One vector is turned by the same rotation once a tick. Each row is the vector after some number of ticks, and that number follows the row.
The counts run from 0 to 273.
[  7.9   4.6 -18.0  -4.0  -3.0 -13.7 -10.7 -15.2  15.5   9.5 -11.1  -1.9
   6.4   2.1  37.6   0.1   3.8  14.6   7.9 -24.1  16.3  -7.4  21.8  -7.3
   6.1   2.8   6.8 -18.0  14.4  -6.3  32.1  -2.4  16.5  -6.3  -9.5  -2.1
  -1.1  39.0 -10.6 -20.2  -3.7 -33.5 -11.5 -11.1 -27.1  12.7 -10.2 -17.9
  10.4] -> 18
[ 14.6  27.0 -15.3   7.0 -25.2   2.1   8.2 -11.5   6.2  14.6  -1.3  -0.5
  -1.1  -6.5  35.6   3.1   6.7  28.4  18.3  -3.4  12.5  -1.9  16.0   6.5
  20.7  -2.4  24.3 -11.9  24.1 -10.5  26.5  -6.4  -0.7   3.0  -8.1 -13.1
  -0.2  18.5 -18.2 -17.4 -16.5 -17.4  12.0 -14.7 -24.7  14.9 -23.8  -4.8
   9.4] -> 84
[ 27.4  17.4   4.1  -6.1 -16.3   6.8 -14.6  -0.5 -12.8  -9.9  -5.8  -1.0
  -6.2  26.5  28.3  17.9  -9.3  13.3  -3.4 -14.1  -3.3  -2.8  19.5  -1.0
  18.5 -10.0   2.5  -9.1  11.8 -10.9  -4.9 -27.0  12.1 -30.4  -5.4  -0.5
  14.0  13.8   6.5 -24.9  10.0 -36.8   0.4 -21.4 -21.3 -13.2 -16.6  -4.9
  12.9] -> 268
[ 12.5   4.3   7.7 -12.1  -2.7  -0.7  -9.8  13.4 -29.5  -9.6  22.9  -1.0
 -11.3  16.5  19.1  12.5  -6.0  -1.5 -15.4 -10.6 -13.0   8.1  10.5   4.4
   0.5  13.4   0.7 -24.5  26.2  -1.2 -10.9 -33.8   3.7   3.7  -0.8  -3.3
   0.9   8.5  13.4   2.6   1.7 -24.6  -4.3 -30.2 -45.9  -5.5 -16.6  -5.4
  14.1] -> 199
[  5.2  11.7  -9.1  22.0   0.5  -2.5  -1.3   7.1  -3.5 -10.6  17.4   4.8
  -3.8  15.5  12.4   0.7 -13.3  -3.3 -25.4 -19.1 -10.5  18.8   6.1   3.8
 -18.5   7.3  10.4 -21.1  -2.1  -7.2  -4.6 -19.3   5.1  18.7 -10.3  10.5
  21.0  18.1  -3.9 -11.3 -15.1 -16.1   4.0 -21.3 -56.6  -1.0 -18.7  -1.1
  18.5] -> 194
[ 24.3  27.9 -20.9  11.7 -11.6   3.3  -7.5   6.6 -13.1  -1.0   2.4  -5.2
   8.7   8.1   6.5  -2.5 -11.9   6.6 -24.8  -4.8 -11.0   6.1   9.7  -6.0
  12.8   9.3  -3.1 -17.0  -4.1 -13.9 -17.3   5.0  15.2  -9.1  -2.9  12.5
  25.7  29.6  -9.9 -20.9   4.5 -27.1  -0.4 -33.6 -21.0  -5.1 -25.8 -15.2
  21.2] -> 257
[ 23.4  13.9  -4.6  35.1  -0.8 -21.6 -19.2  -6.8   7.9   2.6   0.2  -2.5
  14.7  -0.9   9.9  -9.9  18.9  12.7  -5.5 -12.3  -7.3  11.5  14.6  -3.1
  -0.1  11.1   3.7   1.2 -18.1  -2.8  29.7  -6.3  16.1   1.4  -5.5  14.1
  25.9   9.7 -22.4 -23.1   0.6 -19.6  -3.6 -38.6 -24.5   3.8 -11.3 -12.0
  15.5] -> 248
[ 31.0  25.8  -8.2  24.5  -6.5  10.9  18.9   4.9  -6.7 -15.6  10.2   9.2
   5.8   9.7  -2.5  -4.8  -5.5   5.8  -3.6 -13.0   5.3   3.9  10.5 -11.7
  -9.3   4.7   1.4  -7.6  16.6   3.1  14.3 -48.0   4.4   9.3 -17.7   6.1
   9.1   3.6 -15.8 -21.9  -1.1 -10.3   1.2 -23.6 -34.4  24.9 -16.8  -8.1
  15.7] -> 59
[  7.6 -11.1  -2.7  -5.4  -4.2 -34.6 -25.8 -14.4  21.6  -3.0   9.9 -12.0
   6.6   3.1  25.6   9.6  30.4  -2.2   2.4 -18.3  12.8   3.6  28.7 -11.6
  12.7  13.2   5.2 -11.6  27.4   5.8  24.1 -16.6  10.8 -11.4   8.9   5.3
  10.6   4.6 -13.8 -21.5   1.1 -22.6  -8.4 -25.5 -12.5   2.9  -4.7  -4.8
  11.2] -> 23
[ 21.8   7.3   7.9  -3.6   3.5  -8.4 -25.1  -2.3  -3.6 -24.5   3.6 -13.8
   1.6  37.0  20.0   4.4   3.5   6.3  -8.7 -12.1 -12.1   4.0   5.4  12.3
   6.6   4.5 -17.0 -16.2  13.3   2.8  -3.3 -33.5  10.4  -0.2 -10.7  -3.4
  28.7   9.1   3.0  -6.8   3.8 -42.9 -15.4 -25.4 -22.5  -2.1  -7.9 -10.0
  17.1] -> 264
[ 21.4   8.7 -15.6  11.4 -10.8 -18.4  -7.7  -2.8  16.1  15.4   3.0 -14.7
  23.7   1.6   7.8  -7.2  23.8  12.0 -12.8   6.2  -2.9  11.9   7.7  23.6
   7.9  10.3  15.1 -21.5  15.3  -4.1  -4.4  12.6  -1.3  34.2  -5.9  15.9
  20.9  11.6 -11.7  -9.3 -15.1 -18.4   9.8 -32.8 -15.7  22.5 -14.6 -15.9
   9.8] -> 99
[ 20.1   7.5   0.2  -2.3 -25.1 -34.4 -37.9 -20.1   5.5   7.0  21.2  12.5
  19.0   2.6  26.6  -2.8  27.8   9.6  14.1  -4.0 -10.2   1.2  14.4   4.5
   0.7  11.6  -7.8  -9.2  -2.1   7.6  30.2  -3.1  -2.2  -5.2  -5.9  -0.2
  18.6   3.9  -7.1 -13.9   3.4 -33.2  10.8 -20.8 -15.7   2.3  -3.7   5.5
  13.9] -> 238
[  0.2   6.8 -29.0  10.5 -15.0  -5.8  -5.6  -5.2   2.0  -0.1  -1.1  -9.5
   0.9  -1.6   4.8 -10.1 -10.0   8.5 -16.4  -5.2  11.0 -15.5  -3.2 -18.4
  -9.3  28.5  -0.9 -18.6  15.7 -10.3   4.0 -15.0   9.1   6.5  -8.7  -0.8
  -0.3  35.2 -10.5   7.4 -14.4 -33.1  -2.7 -30.6 -26.7  29.6 -26.7 -20.8
   3.3] -> 5
[ 32.6  16.4  -2.2  -1.3   2.8  -7.0 -22.0   7.7  -7.3 -16.6  19.4  -0.6
  32.9  26.2  10.9   3.3   1.3 -15.8  -1.7  -4.1  11.2  13.3  27.7   0.4
  -8.8   5.7  -1.0 -19.5   6.6   0.5   8.4 -43.1  11.4  10.8 -14.0   3.7
   6.3   0.2  -3.5 -13.3   7.6 -21.7  11.6 -12.0 -30.7   3.2   5.2 -17.4
  28.5] -> 48
[ 12.7  12.9  -8.4  18.6 -10.6 -15.2   2.8 -12.0  21.5  10.6  -8.1  -2.4
   1.7   1.1  31.7  10.1  19.5  21.5  23.4  -9.0   0.9   5.5  17.4   8.7
   6.6   1.3  23.1  -7.3  23.8  -0.2  39.3  -5.6  -2.3  10.3  -5.4  -9.2
   8.4   8.0 -20.5 -24.9 -15.9 -18.5  -2.1 -20.3 -18.8  25.6 -20.3  -3.8
   3.4] -> 86
[ 20.6   4.6 -26.4   3.0  -9.4 -20.4   4.4 -12.5  27.6   5.6   1.5   0.1
   5.9  -7.1   7.5  -3.8  12.1   8.2 -21.2 -16.1  11.4   5.5  20.3  -1.6
  14.8   0.0  18.3  -8.3   2.1  -5.4  -1.5   3.2  10.1   1.6  -6.5  34.4
   5.2  25.5 -26.8 -29.8   1.3 -24.7   6.8 -15.7 -11.2  14.4 -22.7  -1.3
  22.0] -> 30
[ 31.3  13.3 -22.5  10.7  -2.6   7.8   9.3  11.0 -12.6   6.7   6.9  11.3
  -1.2   0.4  -8.6   4.4 -14.0  -4.5 -27.9 -16.4 -14.9  11.9  11.8  -7.6
  -4.7   6.8  -3.3 -13.7  11.3   7.6 -13.2 -15.6   8.4  -2.5  -0.1  20.9
   4.5  27.2  -9.9 -22.1   2.6 -15.6  -4.1 -34.9 -34.7   1.1 -21.1   0.7
  27.7] -> 190
[ 19.1  -6.3  -1.6 -22.7 -22.6 -16.0 -29.6  -5.4  -6.9  18.1  30.0  10.2
  25.6  -8.5  30.3   5.8  21.0   0.4 -10.5 -11.4   7.0  12.2  14.0   8.2
   5.2  -0.2   6.6 -22.2   5.0   2.4   5.7  -3.6   7.5 -16.0  -4.7   5.5
   7.4   9.7  12.9 -23.9  -0.3 -15.0  13.0 -17.9 -33.2 -11.5  -0.5   9.4
  15.9] -> 173
[  9.3  12.3  -3.4  14.2   0.9  -5.0 -22.6   2.5  -0.7 -23.5  11.1 -19.6
  10.6  32.8  21.7  -6.8   0.3   2.0 -14.0  -9.9  -4.4   8.3   3.3  13.0
   0.3   2.4  -6.4 -18.6   8.4  -8.9  -9.7 -18.7   6.6   6.9  -3.9   0.4
  42.4  11.2  -1.5 -11.8  -9.2 -31.0  -8.8 -22.8 -33.3   0.7 -11.3 -16.2
  12.7] -> 262
[ -8.4  24.6 -15.9  11.5 -10.8  -4.5  -8.4  -3.7   2.1 -12.4   5.5  -1.6
   2.7  21.8  28.7  18.7  -5.0   7.6   2.2   1.1   0.1   8.3   5.2  -4.1
  -8.2  26.9  12.4 -29.8  17.9 -14.0  15.4 -12.8  -3.2  15.8 -13.2 -24.9
  10.4  12.1  -4.0  -4.4 -16.6 -25.5  11.3 -14.2 -35.9  22.5 -21.9  -3.5
   1.3] -> 74
[ 47.9  14.3  -3.4  18.3  -0.6   3.2 -28.2  -0.5   2.7   4.2   1.8 -12.7
  20.9  14.3   7.0  -3.3   9.3   8.6   0.3   1.7   8.5  11.5  23.5  20.4
  -7.0  -2.7   1.0   1.8  -5.3   5.7  14.3 -32.5  20.9  11.5 -12.4   6.0
   4.3   9.1  -8.1  -2.6 -10.3 -29.0  12.0 -24.3 -18.7  -2.2   0.1 -19.0
  25.4] -> 114
[  2.7  -2.6 -15.2   3.6  -1.2 -24.7 -19.9 -21.4  25.2  -0.5   3.7 -13.5
   0.7  -3.0  38.9  -1.4  19.2  11.7   1.1 -18.9  23.0   2.6  24.8   0.4
   2.8   6.5  20.7  -7.6   6.5  -7.4  32.1 -12.3  17.4   2.2  -5.9  -0.4
   2.1  21.8 -14.0 -14.6 -10.8 -32.1  -0.7  -8.6 -24.4   8.5 -11.9  -9.4
  10.3] -> 20
[ 13.9  13.8 -17.8  10.0  -7.6   3.6   3.8   5.5 -14.4  -3.4  -0.6   3.0
 -10.2  14.3  35.0  14.9 -19.8  -9.7  10.0 -13.6  -7.4   3.4  25.4   3.9
 -14.6  -4.5  26.2  -5.5  23.3 -10.2  14.1 -18.3  -1.2   2.5   3.4  -4.4
   0.9  25.0   0.2 -20.8 -13.3 -31.4   9.6  -8.9 -41.6   3.2 -24.8  -8.3
  13.1] -> 205
[ 48.1  10.3   3.9 -13.1 -16.9  -3.8 -25.5   0.8 -12.7  18.0   9.3   4.1
  20.7   1.3  27.3   9.1  17.7   9.7  -8.0   0.7 -17.4  14.2  10.0  30.0
   6.5  -9.4  10.9  -3.0  -1.5  -2.9   2.2  11.6  10.7  -2.6  -9.1  12.0
  11.6  14.2  12.9 -21.7   0.1 -33.2  10.8 -24.7 -11.4  -2.0 -16.1  -6.4
   6.9] -> 108
[ 16.4  18.0  -4.3 -19.1 -27.9  -0.9  -2.8  -4.6  -9.9   5.0   9.2   5.5
  -2.1   6.5  27.9  17.0   7.1  20.0  18.0  -2.5  -3.8  -3.7  12.7   0.0
  24.0  12.6  -6.4 -27.2  47.3   7.7  13.4 -15.9  -5.8 -10.3  -0.9 -25.5
  -0.3   9.1  -2.7 -11.0  -1.7 -24.7  -1.2 -19.4 -14.3  14.5 -20.6   1.8
   5.9] -> 80
[ 26.0   7.6 -23.5  -2.2 -14.9 -18.6   4.8 -10.3  24.4  12.3  -2.6   6.9
   5.3  -5.4   4.2   3.3   7.9   7.4 -15.3 -17.8   9.4   4.6  23.8  -9.4
  20.9   2.3  11.7 -10.8  10.9  -0.1   3.0   3.5  11.0  -9.1  -2.1  29.9
   2.6  27.8 -26.8 -33.9  10.5 -24.3   2.6 -20.0  -9.2   9.7 -19.9   1.7
  25.8] -> 29
[ 17.1 -10.9  -3.9 -18.5 -13.8 -23.4 -38.7 -11.7   9.2  15.5  20.1  15.8
  24.1   2.5  22.1  13.2  19.7  13.1 -13.8  -9.6   8.1  12.1   9.3   8.2
   1.4  10.2  -2.0 -22.9  -7.2   8.1  10.2  -7.1   9.5  -0.3 -19.8   6.3
  -1.4  16.5   5.7 -10.9   3.9 -26.7  13.6 -14.7 -33.6  -2.1   9.2  10.5
  18.0] -> 171
[ 40.9  -9.4  -7.6 -21.3  -9.2 -10.8 -13.3  -0.4 -12.4  20.1  21.6   9.3
  24.9 -15.7  23.2   1.2  23.2  -0.4  -5.9 -16.7  -1.1  14.1  14.0  12.9
  -1.4 -11.5   3.6  -8.8  15.8  10.9  11.0  -2.7   5.2 -17.0  -2.8  12.2
   5.0  19.4   8.8 -37.4   3.7 -22.2  -2.4 -21.7 -24.9  -0.1  -2.9   5.9
  18.0] -> 175
[-10.4  -3.5  -0.8 -17.0 -28.3 -20.6 -26.9 -11.6   0.1  -6.2  20.9  -5.6
  -1.7   1.4  36.2   4.0  13.6   2.2 -11.6  -9.6   2.1  -7.0  -2.8  -8.7
   5.0  25.1  -3.2 -30.1  22.5  -9.1   5.1  -4.6   4.9 -15.2  -1.8  -9.3
  13.0  15.7   8.1  -3.3  -9.5 -32.2  -3.7 -24.3 -24.8   7.9 -26.0  -1.9
  -6.8] -> 11
[ 12.9   7.4 -18.8 -17.4 -25.6 -19.0 -10.6   1.2 -21.4  17.4  14.6  -4.0
  21.8 -12.3  21.1  -6.1  11.8  -4.5   2.0  11.9  -5.1 -13.0  17.6   6.3
   4.9  17.7  16.9 -16.3  26.3 -12.9   2.1  19.9 -10.5  12.3   2.3   4.9
   1.6  22.1   0.7  -9.2   6.0 -32.6  10.1 -28.5 -16.8  26.8 -20.8 -22.5
   3.4] -> 230
[ 12.2   7.1 -15.8  10.6  -0.5  -5.0   0.8   0.5  -6.9  -9.1   0.5   1.4
 -11.5  19.1  36.1  11.5 -13.3 -13.5  15.7 -13.7 -10.5   3.8  22.8   7.3
 -20.9  -0.9  19.1   0.5  25.8  -4.9  17.2 -22.8  -9.0  11.0   4.2  -5.0
   3.0  21.5  -3.1 -21.2 -13.5 -34.6   3.3  -6.5 -38.4  14.5 -19.6  -5.1
  11.4] -> 206
[ 20.1  12.9  -8.4  -6.5  -7.7   1.8   7.7   6.8 -29.0 -17.6  15.7  -2.9
 -10.0  -8.3   5.7  19.7   6.5   7.2 -18.8   1.8 -13.3   9.8  -2.5  -3.2
   2.0  25.7  11.1  -9.1  25.7 -10.0  -7.1 -24.1   1.0  -3.1  -3.4  -4.7
  -5.4   1.4  -0.2 -10.2   5.7 -27.6   2.4 -36.6 -19.6  31.4 -40.1   4.3
  -4.2] -> 67
[ 13.3  14.0 -13.0  13.9   0.5  -5.7 -20.1  -1.1  -0.2 -22.4  11.2 -21.6
   6.6  19.0  23.9 -13.2  -2.6   3.0 -18.5  -9.0  -3.2  10.8   2.9  16.5
  -1.5   1.9   1.8 -12.7  -5.3 -19.3 -10.5 -13.1   9.7  10.3  -9.3   1.6
  38.7  17.8  -3.8  -9.5 -14.8 -38.1  -4.7 -19.9 -31.8   4.6 -16.0 -19.3
  14.5] -> 261
[ -8.6  18.0 -10.5   7.4 -11.4 -11.6 -12.8  -7.3   2.8 -15.3   5.5   2.1
   1.9  23.7  31.1  22.6   2.0   4.9  11.6  -2.1  -8.7  11.8   3.8  -0.8
  -7.8  28.3   3.1 -27.2  22.8  -6.6  18.3 -14.2  -6.1  13.9 -10.3 -27.3
  11.6   8.4  -2.2  -9.8 -16.5 -29.1   5.9 -14.8 -34.5  25.4 -18.1   3.3
   1.4] -> 75
[ 14.2 -12.0 -23.6  -9.8  -7.0 -18.8 -18.1  -3.6  11.9  17.3  10.8  -5.4
  36.5   2.4   9.2  -7.8  14.4   5.2 -16.1  -4.2  21.3   1.6   7.9   8.1
  -3.6  12.5   1.5 -31.2  14.7   1.6   2.0  -0.5   3.1  23.3 -14.9   5.0
  -1.0  26.8  -2.1  -4.4  -9.8 -21.3   5.9 -20.2 -35.2  19.3   7.1 -13.9
  18.4] -> 167
[ 37.3   2.0 -16.2  16.8   9.8  -6.1  -9.9   2.2   4.7  16.1   3.0   6.7
  21.1  -2.6   4.8  -3.4   6.1   3.2  -3.6 -19.4  12.0  17.9  25.1  -0.9
 -12.5  -4.2   5.3  -5.3  -2.9  13.0  27.3 -24.0  16.5   3.3  -8.6  12.6
  -0.7  21.6 -12.7 -24.9  -1.0 -11.8  -2.4 -25.4 -39.7  -0.9   4.8  -9.6
  29.3] -> 180
[  8.0  -9.2  -4.8   1.1 -14.0  -6.8 -27.5 -11.6   9.1 -10.3  -0.1 -13.0
  -0.4  30.1  25.3  22.1   5.1  -1.1   3.9  -5.2  11.8  -9.0   4.5  -2.6
 -12.0   9.1  -7.6  -9.1  38.6   5.8  14.4 -32.6  -7.8 -10.3   2.5 -15.2
   6.1   6.9   7.4  -7.4 -23.2 -33.4   0.9 -18.3 -29.4  17.0  -7.6   1.7
   0.4] -> 143
[ 11.0   1.3  -5.0 -19.2 -23.2 -35.2 -13.3  -6.9 -13.1  10.3   9.4   8.9
   6.2  -6.2  23.4  11.5  17.8   5.8  -0.9   5.5 -19.4  -6.8  11.9   0.9
   3.6  23.0  20.3  -7.5  17.2  -7.3   7.4  18.5 -10.5   6.5  -1.4   6.8
  -4.4  16.2   5.4  -9.6  14.6 -39.4  13.0 -33.5 -15.9  26.6 -25.4  -6.0
  -3.2] -> 228
[  2.2  -8.9  -6.7   8.2 -16.2  -3.8 -26.7 -10.4  10.8 -12.7   2.4 -15.7
   2.8  29.3  31.6  18.4   1.6  -3.1   2.4  -2.9  13.8  -7.9   3.6   2.7
 -14.0  10.6   1.9 -11.0  32.7  -6.1  11.7 -32.3  -4.6  -7.3   3.6 -14.4
   8.0   8.2   8.7  -6.3 -31.4 -31.3   7.5 -14.4 -35.3  18.6 -10.0  -3.7
  -1.7] -> 142
[ 11.1  -1.0 -11.4   6.6 -32.6  -8.1  -7.7  -2.3 -12.6  -2.5  12.0  -6.9
 -13.2 -20.5  12.5   4.1   6.4  -0.6 -19.1  -4.5  -3.9  -8.2  -1.4 -19.1
 -10.6  23.9  12.1   2.8  16.9 -10.5   2.1 -19.1   3.8 -25.8   5.4   9.2
  -1.1   8.5   2.3 -11.8  -9.0 -25.3   7.4 -44.0 -16.2  18.0 -40.2  -2.5
  -9.9] -> 0
[ 40.2  11.0  -5.0  -3.0 -26.0 -12.0 -13.6  -3.9 -15.1  16.8  17.1   4.0
  21.9 -16.5  13.9 -18.3  24.0   7.9  10.2  -7.1  -6.3  -7.9  17.6   0.1
  17.6  -0.1  -9.3  -5.0  19.4   9.8  18.9  -5.1   1.6 -20.9   5.2   9.0
  16.5  11.1 -11.8 -25.8  10.8 -19.9  -2.6 -35.7 -11.8   3.1 -14.5  -9.4
  15.7] -> 242
